2.3 1.3 -82.4 22.8 -3.7 14.7
3.6 -25.4 37.8 11.1 4.8 17.0
27.6 -16.1 -30.1 -11.0 -4.7 18.9
-> 14.7

33.5 22.4 41.6 6.1 32.0 -18.3
-8.6 32.2 25.6 32.9 22.3 -62.3
4.4 3.9 18.2 -4.5 1.6 -0.9
-> -18.3

-24.6 32.1 -29.4 29.8 57.5 34.1 -54.6
61.5 10.3 52.1 -5.0 33.0 -6.7 -26.1
16.4 42.1 29.0 60.9 -60.8 42.3 -5.1
-> -54.6

13.2 10.0 12.5 40.9 -21.1 28.6 4.3
-21.0 -32.8 47.9 -50.8 -57.3 30.0 -60.9
-27.4 1.7 37.5 27.5 68.3 24.1 -1.8
-> 4.3

5.7 -32.8 17.2 -67.4 7.8 3.5
2.4 7.9 -1.9 11.9 -2.3 -56.4
49.4 11.6 -0.7 21.7 -32.2 -77.3
-> 3.5

13.9 -31.3 22.6 24.0
60.7 -1.2 -39.9 -48.1
-36.7 20.2 8.8 71.6
-> 24.0

1.5 56.1 -6.3 -13.2 31.6 -14.1
-25.8 -15.3 36.9 -29.1 -13.4 -17.1
1.2 -25.5 -12.2 -14.1 70.2 4.5
-> -14.1
---
-7.2 51.6 -24.2 20.6 0.0 75.2 value -7.2
0.5 70.5 -32.1 -52.4 43.9 27.4 value 0.5
-82.8 -21.9 58.1 10.8 -16.7 54.5 -27.3 value -82.8
-78.2 28.8 -26.6 -15.6 23.9 value -78.2
-5.2 -1.0 80.4 -54.1 -20.7 4.2 value -5.2
6.9 -42.8 -0.5 34.1 5.9 83.7 -14.0 value 6.9
---
165,92,78,185,104,151
163,104,98,196,76,145
162,104,68,168,25,151
Answer: 104

86,13,47,64,5
93,47,54,29,41
Answer: 13

6,75,27,41,26
12,30,87,28,36
Answer: 75

6067,6755,5514,4312,5388,6109,5370
5903,3894,4757,5984,4712,4859,4666
9142,9891,5215,2043,4911,7761,5241
Answer: 3894

545,383,475,190
881,325,97,424
Answer: 383

128,640,442,921
722,875,734,672
Answer: 640
---
[[ 17 -11  -1   1 -23  22  34]
 [  4  -9   3  -4 -29   5  26]
 [ 29   8  -8  -8   9  20  37]] --> -9

[[ 22  18 132  27]
 [238 108  70  46]
 [ 74  88  95 139]] --> 108

[[209 165 153  86  95 136]
 [132  75 106 249  49 163]
 [ 31 102 115  84 200   7]] --> 75

[[ 8 84 12 51]
 [57 50 41 90]
 [49 41 41 46]] --> 50

[[411 420 541 218]
 [330 764 391 155]
 [362 478 324 631]] --> 764

[[  29  146  663 -484  -15 -243 -624]
 [-486   49  944  282  249 -142 -312]
 [-553 -350 -400   37  148 -177 -479]] --> 49

[[5 5 5 4]
 [7 8 8 6]
 [6 0 7 5]] --> 8
---
Input:
[[-16.2   6.3  -4.2   5.2  -1.0 -19.4 -32.3]
 [ 29.2  -3.2   5.0   1.8  -0.8  25.2  38.6]
 [-68.2 -31.0  -6.0 -16.4 -22.9 -16.6   0.0]]
Output: 1.8, 38.6

Input:
[[ 10.8  54.5  74.2  72.6  76.5]
 [-56.7 -51.5 -48.4  18.6 -55.6]
 [-42.2 -56.2 -63.8 -43.9 -69.4]]
Output: -48.4, 76.5

Input: [ 53.2   1.0 -15.4 -36.1 -73.8  49.1  38.6]
Output: -36.1, 53.2

Input: [16.8 64.7 75.5 13.0 35.0]
Output: 75.5, 75.5

Input: [-6.1  7.1 25.4  0.2 62.1 13.0 10.8]
Output: 0.2, 62.1

Input: [ 35.3 -68.8 -10.6   4.2  -6.8]
Output: -10.6, 35.3

Input: [ 19.6 -43.8 -50.8 -62.2 -34.8]
Output: -50.8, 19.6

Input: [-77.5  72.0 -32.5  31.5  40.4]
Output: -32.5, 72.0

Input:
[[ 48.4  50.4  14.1  36.6  40.8]
 [ 25.6 -19.1 -82.9  77.7 -18.9]
 [-37.2 -83.2 -51.7 -48.7  38.8]]
Output: -82.9, 77.7
---
[-0.12  0.00 -0.06  0.09  0.10 -0.07  0.00] -> 0.09, 0.10

[  2.17  11.91  15.65 -20.09   3.05 -13.91   1.80] -> -20.09, 15.65

[-138.7 -120.4  158.8  -63.0 -125.3] -> 158.8, 158.8

[[ 1.652  1.120  0.682  2.147  0.986]
 [-0.318  0.092  1.040 -1.517 -0.035]
 [ 1.318  1.145  1.454  1.418  1.783]] -> 1.040, 2.147

[-0.010  0.072 -0.136  0.119  0.104  0.185 -0.070] -> 0.119, 0.185

[[  39.5  -24.4   -5.7 -144.8   52.1]
 [  12.5  164.4  -68.3   70.6  -49.1]
 [  38.2  169.4  -63.8   23.7  -20.4]] -> -68.3, 169.4
---
[[4, 5, 5, 4, 4, 4, 4], [5, 5, 5, 4, 4, 4, 4], [0, 6, 0, 7, 6, 1, 3]] ⇒ 6
[4, 8, 3, 7, 7, 9, 2] ⇒ 7
[-255, 103, 531, -508, 231, -168] ⇒ -508
[625, -585, -525, 166, -154, -697] ⇒ 166
[[43, 3, 43, 85], [27, 49, 27, 46]] ⇒ 49
[85, 832, 654, 169, 909] ⇒ 654
[-8, -43, 42, -18, -33] ⇒ 42
---
70.0 16.2 -16.1 -36.5 >> -36.5, 70.0

45.6 -4.3 36.7 44.1 -62.5 37.6 54.5 >> 54.5, 45.6

-62.9 -20.3 -39.0 -20.5 -21.7 -31.3
83.4 1.0 35.8 2.9 73.4 12.3
-72.6 63.8 81.0 72.6 -32.6 70.4
>> -31.3, -72.6

31.0 -18.5 -26.4 -36.9
61.7 -64.4 -58.8 2.9
-32.9 50.5 37.4 -39.1
>> -36.9, -32.9

1.4 -75.7 8.2 73.7 6.1 12.2 -47.5 >> -47.5, 1.4

-32.5 -5.0 25.0 83.5 68.6 >> 68.6, -32.5

-12.3 73.8 -75.2 58.0 -21.5 -21.2
-35.2 76.9 -30.9 69.6 -76.3 -57.5
>> -21.2, -35.2

-3.7 3.5 -49.0 6.9 -51.0 -63.8 61.8 >> 61.8, -3.7
---
23.8	3.5	-30.2	-53.2	69.1	-7.3
-40.1	16.7	-25.5	0.5	10.9	22.1
-56.0	-28.6	-1.9	62.1	66.5	-7.5
result: -25.5

4.7	-27.6	29.6	-33.7
39.1	-36.6	-68.3	8.3
result: -68.3

-16.1	-57.3	70.5	65.9
-26.7	-17.9	-4.2	-7.4
result: -4.2

-14.0	36.7	8.8	-23.1	2.0	35.5
8.0	47.9	-64.8	-46.9	-67.5	66.0
-54.4	-10.9	68.3	23.3	68.0	-25.9
result: -64.8

-23.2	-2.2	19.0	47.0	61.7	-11.6	53.3
7.1	-2.8	-5.0	-15.9	-74.6	-6.7	62.5
result: -5.0

-41.4	-39.4	-5.1	-71.1
20.8	-32.7	19.0	-35.5
result: 19.0

-74.3	-23.4	-2.3	24.3	-19.1	-35.9
-68.3	-68.6	49.8	38.7	-59.8	-6.0
result: 49.8

-39.5	24.4	0.0	0.9
-82.1	-10.8	-33.2	-0.5
result: -33.2

-27.1	-65.4	-11.8	30.4	58.3
32.6	23.6	12.1	-30.5	-35.8
-14.1	43.2	-20.9	5.7	-23.9
result: 12.1

0.0	14.1	-10.0	-8.0	30.1
12.1	32.0	-22.2	-25.8	25.5
63.6	-26.9	-7.9	-41.4	-54.6
result: -22.2
---
-47.4 -84.1 -45.4 -1.9 76.2 -14.5 2.3 out -14.5

-25.1 45.5 83.2 -45.4 -26.6 out -25.1

-64.4 53.9 -35.3 -4.7 15.5 out -4.7

29.6 80.9 59.1 54.5 16.8 out 54.5

84.1 14.0 -0.4 31.3 17.0 33.6 39.2 out 31.3

51.8 45.8 -74.0 6.9 13.4 out 13.4

69.9 8.8 16.2 13.5 22.3 -30.1 34.4
50.8 23.8 0.4 -17.6 -25.0 15.6 -24.1
21.1 5.5 3.3 18.0 3.3 -22.5 26.8
out 13.5
